In the rows, zero is written as 128.
Families of rows that turns and mirrors carry onto each other, the same ones carrying the whole set onto itself: the rest of each named row's family, in list order
4 families of 8 rows
j912: [ 86 130 127 121 119 119 150 110  85 145 139 149]
j161: [110 103 132 119 124 141 178 129 146 145 119 145]
j192: [118 113 180 176 134 123 155 136 105 142 118 140]
j76: [ 85 125 141 141 110  97 146 119  92 137 136 150]
j445: [100 161 175 141 126 134 101 127  96 113 119 139]
j40: [ 85 147 145 143 175 131 153 140 125 122 117 148]
j504: [108 153 177 128 129 119 100 134  89 115 110 145]
j503: [ 92 146 141 133 170 136 169 133 125 133 115 140]
j216: [122 126 180 143 131 149 125 148 157 120  87 131]
j937: [115 108 176 168 127 123 161 142  95 139 115 132]
j881: [ 95 154 131  97 109 145 120 126 141 133  97 154]
j908: [118 108 167 130  79 132 104 125 118 131 110 139]
j89: [ 89 145 129  89 116 144 118 122 136 121 106 139]
j778: [120 105 173 116  83 133 119 126 113 147 114 134]
j53: [114 101 177 166 141 121 153 133 102 130 128 127]
j509: [ 95 151 133  94 122 144 112 117 148 125 110 147]
j36: [ 90 152 135 146 167 135 156 133 128 116 111 147]
j723: [116 107 134 120 103 139 171 134 142 157 114 151]
j993: [101 103 133 135 120 148 173 125 153 149 116 136]
j75: [ 92 147 144 140 173 146 148 128 125 120 116 158]
j278: [109  95 133 122 122 134 172 132 148 150 107 139]
j818: [ 93 149 175 142 145 128 104 125 100 107 112 128]
j517: [ 99 146 127  87 124 125 117 118 132 126 110 155]
j297: [100 154 176 143 126 126  95 130  97 118 106 135]
j711: [124 110 164 121  74 136 124 118 118 143 107 132]
j863: [125 130 170 121 139 170 128 139 150 125  88 131]
j789: [125 130 175 138 134 158 136 148 151 123  89 116]
j404: [ 83 126 134 125 115 109 139 111  91 139 137 164]
j415: [115 109 164 124  75 120 126 132 119 145 108 121]
j953: [123 138 183 130 129 155 137 142 149 123  81 125]
j970: [110 111 181 175 123 142 157 140 110 138 115 126]
j761: [ 86 119 126 134 119 111 137 116  94 142 144 156]

Same family as j504: j912, j216, j881, j53, j993, j75, j415
Same family as j863: j76, j503, j908, j723, j818, j517, j970
Same family as j36: j192, j445, j89, j778, j278, j953, j761

Families of rows that turns and mirrors carry onto each other, the same ones carrying the whole set onto itself: the rest of each named row's family, in list order
5 families of 5 rows
j849: [139 136 135 136 164 106 142  96 158 163  95 157 157 123 155  86 156 125
 159 105 147 132 124  99 161  78 131 130 129 128 129 148 140  93 138 107
 121 128 130 133 120 154 126 152 134 131 136  81 114]
j621: [151 140 127 161 169 125 136 139 179 143 162 130 146 117 153 100 142 164
 127  82 137 148 163  80 137 110 135 157 101 152 112 148 113 122 171  80
  93  98 135 102 153 138 113 160 103 130 164  70  84]
j532: [133 176 115 150 113 147 151 171 102 149 153 127 133 118 135 150 164 158
 111 119 181 142 140 107 163 125  98 132  70 133 160 126 146 122 170 127
 132 137 159 137 121 155 111 145 140 115 169  99  92]
j991: [135 144 130 138 150 113 147 103 150 146  88 129 152 109 155  87 170 121
 156 114 133 151  88  75 153  62 127 121 122 131 148 158 140  84 132 105
 133 129 116 127 129 152 113 152 142 131 125 104 101]
j277: [131 162 132 143  94 153 152 175 123 156 153 119 125 133 154 136 178 150
 125 123 154 147 133  81 171 133 118 133  73 148 159 131 137 113 146 130
 143 148 147 155 123 157  97 139 118 101 167 110  99]
j279: [159 128  91 144 155 111 179 169 128 105 139 138 159  96 147 130 191 151
 138 111 116 139 100  88 137  69  98 149 111 149 169 172 128 116 108 110
 168 141 134 128 134 114 108 151 133 116 149  94  90]
j904: [112 126 127 174 104 113 118 182 131 131 129 138 135 110 116 118 125 130
  72 121 130 151 136  96 160 125  92  86  77 149 141 141 135  95 154 128
 111 142 120  97 146 138 142 149 124 125 145 102  83]
j928: [100 146 116 195 127 112 135 167 132 138 120 134 141 123 126 130 134 141
  71  91 129 147 120 125 136 146 101  98  86 132 146 139 140  90 163 114
 124 138 135  72 146 149 146 158 112 126 131  93  80]
j802: [100 129 126 186 126 122 121 176 153 120 127 129 152 112 122 112 120 153
  64 111 140 141 130 112 145 141 116 103  98 143 140 145 126 101 161 113
 102 135 125  95 164 132 143 146 123 145 128  86  83]
j131: [161 148 117 138 143 126 176 189 128  97 140 122 151 118 148 146 190 137
 122 106 115 149 106  96 116  73 113 146 102 142 146 176 145 104 125 142
 168 142 144 135 147 122  84 133 106 141 146 104  91]
j670: [150 125 119 151 155 113 162 170 132  89 126 119 152 117 145 128 181 140
 131  99 124 130 107 111 118  64 131 132 133 137 140 174 127 108  97 149
 169 130 130 125 139 122  89 143 121 127 150  97  84]
j105: [131 149 141 129 156 124 128  91 145 156  96 128 150 118 162  78 149 109
 135 112 137 145 110  92 141  89 140 122 131 106 156 149 130 103 118 116
 142 133 117 144 142 148 136 148 134 142 131  97  89]
j402: [112 133 123 180 139 108 127 177 120 133 120 132 139 120 109 119 113 144
  60 103 141 166 122 118 136 126  92 125  97 146 154 137 148  84 162 131
 127 133 132  94 146 138 147 152 112 143 130  94  90]
j872: [134 150 118 193 130 108 122 183 128 145 110 134 122 118 110 115 127 150
  85 100 151 141 141 115 146 145  95 102  88 142 148 156 154 107 160 117
 120 127 138  80 173 138 146 128 120 127 152  91  87]
j767: [138 187 133 158  99 159 157 156 114 141 163 124 139 120 137 144 179 150
 118 123 156 139 126 114 159 130 125 129  77 144 155 148 130 125 149 133
 147 150 154 138 115 159 111 141 117  88 167  97  85]
j313: [130 176 110 147 108 133 150 178  94 150 163 141 133 131 141 151 179 142
 137 107 168 139 119  92 154 104 119 126  76 139 157 121 136 147 144 129
 153 130 145 133 134 157  97 155 118 115 183 105  89]
j185: [131 136 131 164 161 120 137 145 174 146 157 124 138 117 162  90 153 144
 124  83 110 132 160  79 123 113 131 148 103 155 110 155 121 122 172  84
  94  95 148  92 148 173 124 156  95 133 148 101  76]
j348: [137 177 124 153  93 149 150 189 113 125 164 137 126 126 149 124 180 150
 122 104 167 147 141 113 166 116 108 129  70 137 167 145 150 131 142 128
 158 143 132 150 137 152 115 138 119 102 135  88  96]
j510: [145 132 120 163 158 100 124 140 182 146 157 103 131 137 157  84 135 148
 132 111 144 124 140  75 142 123 135 148  97 156 107 147 115 120 163  87
 103  99 142  91 150 142 133 144  99 144 134  87  72]
j208: [133 147 131 159 166 123 145 116 162 161 160 120 142 119 158  91 140 154
 128  94 128 125 142  79 126 100 140 167 102 141 119 160 124 117 150  92
 104  88 131  93 173 164 142 156  89 144 162  85  92]
j619: [153 144 117 159 149  96 178 177 123 103 133 121 162 119 135 130 193 157
 135  87 114 137  87  86 121  59  92 137 116 126 151 172 120 116 123 134
 147 126 133 121 148 113  98 142 102 135 166 100  90]
j364: [148 136 138 162 169 109 144 148 170 167 175 120 136 107 156 104 132 141
  98  88 129 134 150  91 147 110 129 158  92 153 106 155 121 121 166 108
 120  89 130  87 157 146 135 154  81 148 148  77 103]
j766: [143 145 128 129 160 103 129 105 118 147 103 127 168 127 167  89 151  98
 151 114 125 131 104  88 145  93 132 154 130 145 143 168 125  96 128 105
 127 114 119 136 146 149 132 152 136 144 125  96 112]
j31: [139 146 141 139 166 120 124 106 146 161 106 138 156 101 155  85 156 103
 149 111 131 142 103  84 134  81 142 131 123 117 144 160 128  94 142 109
 143 117 145 135 129 154 128 155 145 137 117 125 113]
j329: [161 140 118 152 151 125 168 166 132  97 135 142 173 113 123 138 208 145
 134 113 122 140  97  95 122  69 103 137 122 130 145 190 121 118 131 132
 158 138 149 120 131 112 103 159 106 138 144 106  98]

Same family as j279: j872, j348, j510, j766
Same family as j532: j991, j802, j131, j208
Same family as j928: j767, j185, j31, j329

